Read these off the matrix that follows.
1) Find the largest entry in the first row.
2) Find the second entry on the diagonal from the top-right corner.
3) Find the fourth-last entry, reading row by row.
4) Find the second largest entry.
5) Find the top-left entry.
6) Find the entry directly below 120.
7) Find the bottom-right entry.
8) Find the entry just left of the largest entry.
array([[124, 128, 135, 134],
       [130, 135, 129, 128],
       [136, 141, 124, 122],
       [145, 150, 115, 114],
       [148, 154, 112, 111],
       [136, 141, 123, 123],
       [124, 129, 134, 134],
       [139, 145, 120, 119],
       [123, 129, 135, 134],
       [130, 135, 128, 128]])
1) 135
2) 129
3) 130
4) 150
5) 124
6) 135
7) 128
8) 148

Read these off the row that follows.
1) Give the entry just left of 111.
2) Give the entry just left of 109.
3) Give the entry just right of 109.
[145 150 142 111 152 114 112 148 109 146 107 107 145 151 147 149]
1) 142
2) 148
3) 146
